The rows of Z fall into 4 groups, which share some directions, and each row is roughly a mix of its group's hidden directions, except some rows that fit no group.
Z, 155 rows:
[[  3   7 -16  11  -5  -8  15 -25 -12  -3]
 [-10 -13 -16  -4  -7  13  15 -19 -14  -4]
 [ 11   8   2  -2 -10  10  -1 -12 -30  -9]
 [ -1  21 -18 -18  -4  -4  -7   3 -11  14]
 [ 21  -2   1  14 -19  18   6   8  -9  -3]
 [ -2  23 -21   6  11   2  18   5  -3  -5]
 [  0 -22  22  11  -6   4   6 -16   4  -8]
 [  7  -5   1 -10   5  -5 -21   7  28   2]
 [  1  10 -10   1 -20   5  13 -22 -10 -11]
 [ -1   5  -8  15 -16  10  18 -15  -1 -17]
 [ 18 -12  -9   3  -3  -6  28  -3 -10  -4]
 [-14  12   7  -3   7   0 -30  10  -3   4]
 [ 15 -16 -12   2  -1  -9  26  -4   9  -3]
 [  6 -16 -11   7  -1  -1  31  -6   6   1]
 [  2  26 -17  -9   8  -3  18  -5   0  -5]
 [ 22  -8   5  19  -7  21   8   1   1  -5]
 [ 23 -10 -10   8  -7  15   8  15 -12  -4]
 [ -1   7  -7  26 -12  16  13  -8  -8   4]
 [  1  10  -3  12  -3   2   5  13 -30 -11]
 [-10   6 -21  -9 -14  11  -2 -17 -16   3]
 [-27   5  -6  -1   9 -18   4  -9  11   7]
 [ 10 -23  17   0 -14  -1 -18   4   2   3]
 [ 10 -11  12 -30   4  -8  -8  -3   6  -8]
 [ -3   7  -5  27  -4  20  -5 -13 -12   1]
 [  6  24 -14 -19  13  -9   1   2   5  -7]
 [ -4  -4  -5   9   3   5  11  -1 -35  -2]
 [-11   4 -22  -5 -16   6  10 -16 -14  -3]
 [  2 -22  20   3  -7  -2 -20  -4  -6   9]
 [-12   4   7 -14  19  -6 -19 -19   1  -1]
 [ -4 -23  18  19  -9  10  -1  -3   8  -2]
 [ 23   1   1  22 -14 -13   1   2  12  -6]
 [-10   9 -13  23   0  16   8  -1 -18   1]
 [ 29   7  12 -10   5  10   5  13  -6   1]
 [ -7   1 -12   9  -4   0  21 -23 -15   2]
 [-30  12  -2  19  -7   3  -2  -5  -5   2]
 [  2 -18  -9  10   0   2  29   2  -2  11]
 [ -6  -1 -16   3   1  -1  27 -15 -14  -7]
 [  0  21  -8   4  -6   9  -5 -17 -24  -5]
 [ 11  -6   1 -25   3 -22  -2   7  12   4]
 [ 18  -4   1 -25   3 -18 -13   2   7   3]
 [ -4  -1 -14  -6  -5  10  -5 -12 -30  -5]
 [-25   3  -3  10   5  -8   8 -21  13   5]
 [ -1   2  15 -20  12  -7  -3  23  12   5]
 [  9 -26  17  12 -14   4  -1   3  10   3]
 [ -7  -5 -15  -1  -5  -1  33  -4   7   2]
 [ -2 -18  21  10  -9   6  10 -19   4  -1]
 [  0 -24  15  -1 -13   0 -19   4   0  12]
 [ -5   6  -5  -5   2  -5  10  -1 -35   4]
 [-21  -1   5 -18  21 -12   7  -4   8  -4]
 [-34  -2  -4  -2   8  -9  -9  -8   1  -5]
 [  0  10  10  -5  -5  -7 -12   0  31  10]
 [ -6  31  13   2  -1   4 -16   2  -9  -1]
 [  0  22 -15 -11  17  -8  -4  10  -1  14]
 [  8  -5  13  -9   1   4 -26  17  13   2]
 [  3  -9  -1  -5   7  -1   4   1  35  -8]
 [ 13 -11 -15  -4 -10  -4  27 -10   5  -1]
 [ -8  13  13  14  16  -9  -1  12  21   0]
 [-17   0   9 -17  -3   5 -25  11  -3   7]
 [-12  15   9   4   9  -9  -8  12  26   4]
 [  9   1   5 -31   3 -19   1   4   6   2]
 [ 20   4  -3   6   1  14  16  20 -12   1]
 [  8  23 -15  -8  14 -10  -1   5 -14  11]
 [ 13 -13  -5  -3  -9  -6  28   0  15   3]
 [ -4 -24  15  14 -14  11   0  -3   7 -11]
 [ -1   8 -22  13 -10  -1  13 -13 -15 -11]
 [ -1  24 -17 -10  10  -7   4  -2 -18   7]
 [  5   1   5   1  -3  -1   1  -7  37  -5]
 [  4  23 -19 -14  10  -7  -5  12   1   7]
 [ -5  18  14  -3 -10  11 -24   1   2  12]
 [  7   2  -7  -4 -17  16   5 -19 -21   0]
 [ 10   6  21   1  -6   5 -18  17  15  -6]
 [  7   5  -3 -10 -23  16   2 -18 -15   0]
 [ -9   0   7 -12   3 -11 -10  16  27   5]
 [-21  13   3 -11   4  -1 -26   9  -2   0]
 [  7 -31  -8  11  -4   0  -2  -5 -15  -4]
 [  8 -24  -4   8   8  -4  26   0   5  -6]
 [  7  -7   7  16 -30  10  -8   1   3  -5]
 [-12  -1 -13  22 -11  11   8 -19  -6   0]
 [  4   3  -3  30   4  22   3  -3  -7   1]
 [ -1   0  -6   3  -8   7  28 -19  -3 -15]
 [  3   5  -1   8  -3   3  17  -6 -31 -10]
 [  1  14   3  14  -6   1  13   4 -28  -9]
 [ -4   2  10 -24   1 -22  -2  11  14   2]
 [  6  30 -10  -5  15  -5   5  -8  -2 -11]
 [  3  27 -14 -15  12  -9  -3  -2  -9  -3]
 [ -6 -21  13   9  -7   8  10  -4  19 -14]
 [ 16  -7 -10  15   5  -4  23 -13  -3 -11]
 [ -5 -25  13   1 -16   5 -14   6   6  12]
 [ -4 -10 -16  -1  -2  13  -5 -15 -27  -3]
 [  5  -5   4  -4   4  -5 -10  -4  35   5]
 [ -2 -26  21  13  -1   5   0  -5  11  -8]
 [ -1 -29  15   3 -14   3 -12   6   5   5]
 [ 16  -5  -4 -29   1 -14  11   5   1   1]
 [  3  -8 -14   3  -8   1  32  -9   8   2]
 [  9  -7  -9  18 -31   5   2   0   0   1]
 [-16   6  -5   5  21   0   4 -26   1   4]
 [  0 -24  18  14 -13   9   4  -3  11   0]
 [  3 -23  20  -3  -8  -2 -22   0   1   0]
 [ 25  -6  -1   0  -4  17   3  17 -14  -7]
 [ 14  -7  14   6 -18  20  -1  11  -7 -11]
 [-12  14   7  -1   9 -15   4  16  23  -1]
 [  0 -18  16  14 -11  11   6  -3  21  -2]
 [  0 -12  14   2  10   7 -16  20  18   4]
 [ -6  15  11   4  13 -15  -2  14  22  -6]
 [ -7   9   5   0   5  -4  27   3 -24  -1]
 [ -8   4 -12   1  31  -9  -8  -3   8 -11]
 [  0  -3  -1  28 -16  18   7  -9  -1  -2]
 [-17   2  -7  24  -6   2  13 -17   7   5]
 [-10   9  -4  25   5  19   7   7 -13  -1]
 [  0 -15  -6  -8 -16  18   9 -13 -18   3]
 [  4 -11  -9   8   4  -7  33   1   7  -2]
 [ -4  25 -18 -11  11  -6  -3   0 -16   3]
 [ -2  17 -23 -15   2  -6  -1  12 -10  14]
 [ -3   1  -5  11   4   1  14   4 -33  -4]
 [  1  -9   4   2   1   6   2  -3  36  -5]
 [ 16 -21  -5  -5  -9   0  26  -2  -5   0]
 [ 15 -14  -8   0  -2  -9  29  -3   3  -8]
 [ -2 -29  13   0 -10  -1 -17   9   1   4]
 [  4  21 -17   5  13   0  23   5   4  -4]
 [ -4 -10  -7  -4  -1   4   6  -9  34  -4]
 [ -6  20   7 -10   5 -13 -21  17  -1   0]
 [ -5   0  11  -8   6   0 -20  25   8  12]
 [ -3  -1 -18   6 -14   8  12 -24 -10  -8]
 [-15  -1   0   6  25  -7 -12 -16  12   3]
 [  2 -19  11 -11 -12  -2 -25   8   3   3]
 [-21  10  -2  25  -5  12  11   1  -7   1]
 [ -2   1  -1   3  -4  12  10  17 -25 -17]
 [ -8  21 -22 -14   9  -5  10   3  -9   7]
 [  0   9   1  -6  -7   1  10  -2 -35  -4]
 [ 14  21 -11 -13  11 -10 -13  13   4   1]
 [ -4   0  13 -17  13 -10 -11  13  10  19]
 [  1  24  13   4   3   0 -27   3  -4   0]
 [ -1   2 -13   7 -13   6  17 -24 -11  -9]
 [ -4  -5  -3 -14  13 -24  -6  -9  19   6]
 [ -4  25 -19   8  15   3   7   5  -5  -9]
 [-11   0  18  -3   5   8 -28  11  -5   5]
 [ -1 -23  19   8  -7   2 -20   2   1   9]
 [-17  16   0  -5   6   0 -28   6  -8   2]
 [  0  -7   0 -10   8  -6  -8   2  34   6]
 [-12 -17  -6  -2  -2  18   0  -7 -25   2]
 [  7 -20  18   7 -17   4 -19  -1  -3   2]
 [ -7  10 -12   1   0  -9  19 -11 -25   4]
 [  2  -4  17  -8   6  -1 -24  12  11  15]
 [  9  22 -13   0  14  -6  20  -4  -3  -9]
 [  6  30 -16  -9  10  -6  -4   1  -9   3]
 [  3   5  13  -3   2 -13  -3  13  30   2]
 [-23  15  -1  -8  16 -15   5  -8   3   9]
 [ -9  -9  -5  14  12   7  -5 -30   4  -3]
 [  4 -18  11  -6   9   5 -10  -2  28   5]
 [ -8 -12   8  -4  -6   8 -19  20  -8 -17]
 [  0   8  10 -26   0 -22  -1  -4  13   6]
 [-25  12  -6  16  10  10  12   2 -11   0]
 [  3  12  -8   7 -14  -3  16 -26  -8  -5]
 [  2 -19   3  -2  -5   7  22 -11  19  -8]
 [  4 -25  16  15  -9   7   1   1  11 -11]]

One row of each group comes first, with its name. Which group is each row after those in?
[ -4   3  -4 -11  14 -17  17 -17  15   9] | <122>
[ -1  -8  -1  -3  -4   8 -14   4  34  -1] | <4>
[  1  21 -20 -14  13  -9  -5  12  -6   0] | <27>
[ -8  16  11  -4   1   4 -29   7 -12   4] | <84>

[  8   0  19 -28   3  -9 -10   0   7  -4] | <122>
[ -1  18 -12   0  17  -2  23  -3   7 -11] | <27>
[  4  -9  21   1  15   2 -11  25   2   2] | <4>
[ -7 -25   9  -8 -11  -2 -22   7  -4   6] | <27>
[ -3  -4 -10  -1   5   3   6  10 -34  -6] | <4>
[ -4  21 -10   1  17  -3  21 -12  -6  -6] | <27>
[  5   4   1   0 -13  19 -10 -17 -23   2] | <84>
[  4   7  -8   5  -5  -7  22 -26  -9  -6] | <4>
[ -1   6   2  27   1  24   1   1 -12  -2] | <122>
